Rotation paths and how fast each direction turns (degrees a step):
Each turn is a multiple of 5 degrees from 10 to 175, or 0.
Each row of a path follows its step; steps can be skipped.
Path 1:
step 0: [ -1  22   6   5  -3  -5 -14 -18 -10 -13  -3  13 -29  -2  -1  -4   9  -1
  -2   9 -18  -2 -12  -9  17  10  -4 -20 -10  16   1 -10 -19 -15 -27 -15
  23 -10 -16  -5   0  28]
step 1: [-25 -20   9   7  -5 -20 -13 -20   1  -1  -6  -7  -6  23  -3  -5  11   6
  -5   8  29   0   6 -17 -15   2  26   7  -7  -8  12   0  18 -18 -20  -7
  22  -5   0  14 -14  -1]
step 2: [-18  20   2  -4 -12 -23  15  -9  -7  -1 -12  -3  21   1  11   9 -11 -10
  -3 -24  19  -1 -11  14 -14  18  10  16   4  31 -19   4   0   3 -23  21
  -2  -1  -6  -5   4  11]
step 6: [ 10  21  20   1  -8 -11   6 -32  -5  26  24  -3   1 -26  -6  -7 -12  -6
  16   0  14  -5 -10   1   4  19   3   2   9  -9 -22   8   1   1  11 -22
   4  -1 -12  19   7  18]
step 7: [ -5 -16 -25  -9  19 -16   2 -15   4   3 -19 -13   7 -18  13   3  -6  33
   3  14  15  -9 -10  -7  17  29  11 -12  10 -21  12   6 -12  -4  -2  -7
   6   0  -6 -17   6   6]
step 8: [ 16  15   1 -13   7  16   2 -11   5 -21 -17 -17  18  10   9  -8 -24   8
  -5   2  -7  19 -24   4 -17  -3  31 -16   0   3  -3   1  34  -7  -7 -11
   0  11   0  -2   7   6]
step 11: [-28   1  -3 -29  -9 -22  -4 -17 -18 -21 -21 -16  24  -5  -7  -3  27  11
  11   1  -7   2   8  14   4  -2  -6  -5 -16  -6 -11   1  -4 -11   5   9
   9  20 -16  10  -3  -6]
step 12: [-11   1   9   1   5  13  -6 -27   1  10  -7 -14  14  21   9  24  -6  -7
  -8   8   3  -7  11  -3  -4  -6 -10  -7 -14  12 -38  -6   0 -24   1 -19
 -17  -2   0 -16  22  19]
step 14: [  3 -18 -30 -12   5  -8 -23 -18  -3  -8  -8  11 -19   9  -5   9 -21 -19
   9  -6  11  21 -26  -1  -7  -2 -13  18  12   1 -11   5   8  -3 -15  -9
  15  23 -10  -9   0  -7]
step 15: [ 16   4   8 -20  10 -24  18  -4 -12 -22  15   5   2  12 -25   3  20 -11
  10   9  12  21  16 -10 -14  22  14  -2  25  -1 -18 -12   7  -4   9   4
  -6   2 -12 -10   5   8]
step 16: [ 14   0  15 -27  -5  -2 -12 -12   9  25 -10  23   1  -7  10  22  17  -4
  -6   9  11  12  -8   2  -7   1  13 -11   2  10  17  24 -26 -10   3  -4
  -2 -11 -18 -11  14  21]
Directions:
[-10   5   3  -6  -5   5  -1   2   8  -1  -6   4   1  -1  -2   5  -3   5
  -1   1   8  -2   5   6   0   8  -1  -5   4  -6  -1   1   2   3   4   4
  -5   0  -5   2   8   2] | 80
[  1   4  -4   0   3   0   4   2   0   3   6  -6  -4   9  -4  -4  -5   4
   1   5   3  -1   4   5 -11  -7   1  -3   3  -1  -1   2   2  -3  -1  -5
  -8  -1  -5   9  -7   2] | 160
[-2 -5 -9 -5 -8 -6  5 -1 -2  1 -5  5 -7  1  0  0  1  3  1 -8 -8 -6 -5  6
  1 -4  1  1  3 -1 -1  5 -8 -2 -3 -2 -7 -3  2 -2  2  6] | 155
[  4   0  -1  -7   0  -5   5  -1  -5   2   0  -8 -10  -4   4   7  -6   5
   3  -2  -2   1   7   2   2   1  -7  -3   3  -1   0  -7   1   8  -2   3
   7   6  -5  -1  -1  -3] | 95
[ -3  -4  -3  -6   3  10   5   6   2  -4   4  -3  -4   4  -2   4  -2  -3
   1   2   0  -3 -13   1   0   4   1  -4  -1   2  -7   4   4   6   0   2
   1  -2   3  -6  -8  -4] | 70
[ 6 -1  1  0 10  1 -1 -3  1  0  6  5 -4  0 -1 -3  5  2  6 -6  0 -3 -6  0
  2  7 -2 -4 10 -1  7  0  8 -4 -2 -7 -3  3 -7 -3  6 -2] | 45
Path 2:
step 1: [  6  -6   3  -2   4  -7 -27  22  16   1  14  10   8 -15 -27  -5  20   7
  17   7  12  -8 -20 -13  -8  -3  32   4  -7  12  28 -10 -14   8 -13 -11
   0   6  -7   2  18   0]
step 2: [ 22  -2   0   1  -1  -3 -21   1  17  -3  -6  -5  -1  -6 -13 -16  22 -11
  -3 -24   2  -5 -17 -22   1 -14  17  26 -23   5  15  -3   9   2  -7  -2
  -2  14 -28 -27   9   5]
step 3: [-11 -10   7   3   0  20   1 -11  25   9 -35 -12   0  -9   6  -5  14  -5
  -9 -23   2 -29 -27   0  -7 -13  -2  19  -9  13   8   7  -7   9  19   1
   0  14 -20 -11   7   5]
step 4: [ -7 -11  -7  -9   0  23   7 -12   2   8  -1  -5  13 -14  14   7   8  -7
  -3 -15  19 -39  -3  -4   2  -9   6  -1  22  -2  20   8  -1  19  21  -3
  -2  11  -7  -5 -18  33]
step 6: [ 36 -15  10  13 -20  12 -10  -9  -1 -12  27 -14  13   3 -30  16   0   6
   5  -1   9   0  -1  -7   1   1   7  12  -5  -1  28  -5 -27  16   1   2
 -17  13  -9  -3   1  -2]
step 7: [ 17 -15  29  24   8  -1 -15 -33  19  10  -4  -6   1   8 -23   5   4  -3
   4 -12  -6  -8  -6   1  12  -2  15   8  -2   6  21 -25 -24   1  -8 -10
   9   4 -21  -3   1 -10]
step 9: [-17 -17   3   3  -7 -12  -9  -4  20 -13   2   4   9 -11   2   7  22 -22
  26 -11 -12 -31   3  -5 -16  -4  16   0  24   5  -3  24  -9  -2  25  -5
  12  17  -1 -12  -1   4]
step 11: [ -3  -6  22  16 -13  -3  14 -15  -5  -3  17 -15  -8   5  19  13   3   1
   1  11  -9  -7  -3 -24 -13 -11 -15  11   5  12  39  -5 -25  -7   3  -2
 -21  10 -24   3   7   0]
step 12: [ 10  -4  20  -1 -23  12  15  -9   4  16  14   2 -16 -11   0  15  -5 -10
   6  -8  19 -12   4  -3 -13 -10  14   0  13  22  24 -17 -30  -9 -27  -4
  -2  -8 -20  15  -1   1]
step 13: [  0  -7  19 -12 -11 -22   7 -10  10   6  12 -16  -3   4 -16 -16  -3 -29
  17 -27   7 -20  12 -12  -3  -4  30  -3   5  17  -8  -5 -15  -4 -26   9
   1   9 -10   3  -7   3]
step 14: [-20 -18   6  13 -25  -5   7   2  23 -12  19 -13   7  -9 -14 -26   8 -27
   5 -13   9 -13  -1  12   8  -4   6  18  -4  13 -14   5 -16  10  -4  14
   5  25  12  -9   4 -14]
Directions:
[  3   9   6  -1   1   0 -10   6  -3   2   4  -2  -9   4   2  -2  -1  -1
   0  -2   1  -2   3   2  -3   2   1   2  -1   0  -2  -8  -8   3   5   9
   9  -1  -2  -3   6   5] | 65
[-3  3 -1  0  1  1  2  5  5 -6 -1 -7 -4 12  3 -5  1  0 -2 -1 -9  3  5 -4
  6 -5 -3 -7 -9  7  1  3  0  2 -3  4 -6  3 -4 -2 -5  2] | 130
[  4   1   1   4  -6  -7  -6   0  -2  -1   8   2   2  -1  -5  -2   4   3
  -7   5  -2   0  -2  -4   4   1 -10  11  -7  -1   1   3   2   0   1   0
  -2   5   1  -7   2  -8] | 85
[-6  2  2 -8  1  5  1  1  6 -1  2  0  6 -5  7 -1  0  8 13 -1  0 -1  9 -1
  8  6 -5  5  0 -6  2 -2 -2  0  0  3 -2  1  1 -5  4 -2] | 70
[-5 -1  4 -4 -7 -5 -2  4 -9 -3  2  0  6 -1  4  8  2 -2 -3  0 -5  6 -1  2
 -2  0 -7 -7  1 -6  9 -4 -1 11  0 -2 -1 -2 -2  5  1  3] | 65
[ -3  -1   2   3   2  -5  -1   3   3   0  -4   2  -1  -3 -10  -4  -1  -4
   3  -3  -3   6   3   1   3  -8   8  -2  -3  -7   7  -8  -2   1  -1   3
   1   3  11  -2  -2  -8] | 55
Path 3:
step 1: [-12 -33  -7  23  -6 -17 -19  -2 -17  22  14   3  -3  21  -8  10   7   8
  10   6   3  19 -33   3   1  11  12  14  -7 -14   4   6  21  -3 -27 -17
   1   2  19  -9  20  -7]
step 3: [-10  -2  -7   1  -8  -5 -11 -32   7  -7 -20 -10 -19  -5 -25   8   6 -19
 -31   5   0  13  -9  -3  -3  10  -6  -4   3  10  -1  26   6  15   8  -3
   7 -17  46 -19  12  -6]
step 6: [  6  -6  -3  11  -2  -1   5 -24  21  -9  -1   5  19  -2   1  19  -6   6
 -27  -6  -4  43 -30  14   5  11  26  21  -1   2   0  13 -13  21   1  -9
   1   1   3 -28   4 -13]
step 7: [-19 -14 -16  11 -21 -37 -19 -16 -12  28  -7   5 -20  16   1  16  12  -5
 -13 -16   5  -9  12   1  -6   3  -5  -9   7 -20 -23   3  -1   6 -33  13
   9   0   5  -3 -17   7]
step 9: [-28 -16 -16 -12  13   6   3 -34  12   9 -10   6  -3  26  13   2 -14 -32
 -19   8   5  14 -23  27  14   2  -5  10  14 -18  -3  13  20   6  -3 -11
   2  -6  -5 -13  12   3]
step 11: [ 10  -8   0  -1   4 -18 -39  -9  -5   1 -27  -9 -13  -4 -19  -4 -19   5
  -6   6 -21  30 -31  27 -19  -1  18   6   3  -8   1   7  14   3  -9  12
   2   8  15  10 -15   3]
step 12: [-16  -1  11  -5 -11  -2  12 -37  -1   3  16  11   6  36   2  21  27  -5
  -4  10   0   0  -3  14  10  13  23  -3  12 -17   3  17  -9  10 -14   6
 -21  17 -17 -18  -9 -21]
step 13: [ -1 -25  -4  13  -7 -27   4 -16 -18  13 -14 -11 -26   2   2   3 -15  -1
 -19 -20  30  17  -7  12  -3   1   8 -22  -3  -7   1 -26 -11 -11   8 -19
   4 -10  24 -22   7   8]
step 14: [-16   5 -14 -10  -9   0 -13  -4   5 -18  -5  17 -29   3  -7  11  -7 -18
   8  14  -6  37 -10  -9  17  -5  20  34   1   1  -2   1  16   8 -23  18
  10   1   7 -16 -30  -6]
step 15: [ -7   6 -18 -20  -9 -16  -3 -34 -13  -4 -15 -16  -8  18 -12  15  -1 -20
 -32  10 -16 -16   9  24  -7   9   1 -21   8 -18   1  -1  -5  16  13 -18
   1  23  -6  12  -2 -11]
step 17: [ -9  -8   2  -6 -15 -15 -16  -6  13  19   2   4  -7   7  -1 -11   7 -21
 -21  -8   2  22  -8  31   5   4  27  20   9 -13 -12 -40   7   0   0  22
  -1  15 -19  -6 -21   3]
Directions:
[ -5  -5   0  -3   4  -8   0   1   3   8  -5  -3  -1   2  -2   0  -9   2
  -6  -4  -1   0  -5   7   1   1 -12  -9   0   5   0   0   6  -3   4   3
   2   1  -3   5  -3   4] | 170
[-5 -2 -3  0 -2 -3  1  2 -5 -1  9 -5  6  0  6 -7 -6 -9  3 -4  5  6 -6 -2
  4 -2 -3  2 -2 -1  5 -8  1  1  1  1 -6 -5 -3 -2  3 -7] | 90
[ -1  -9 -13   4  -3   5   5   3  -4   3  -2   0   5   6   4   5   2   4
  -4   4   5   0   5  -4  -7   2  -2  -2   2   0  -4  -2   6   3   1  -1
  -4   8  -2   2   1  -7] | 130
[-4  4  4  5  6  0 -3  1  8 -2  3 -7  1  0  5  6  2  0  3  3  0  4 -3  0
  0 -2 -6  6  8 -3 -1 -3  9  3 -8 -1  3  9 -3 -7  2  4] | 140
[ 7  3 -2  6 -6 -4  7  3 -1  1 -2 -7  1  8  2 -3 -2  3 -5  1  6 -6  2  6
  8  6 -3  3  0 -2  8  6 -1  3 -8 -2  6 -4  2 -2  3  1] | 120
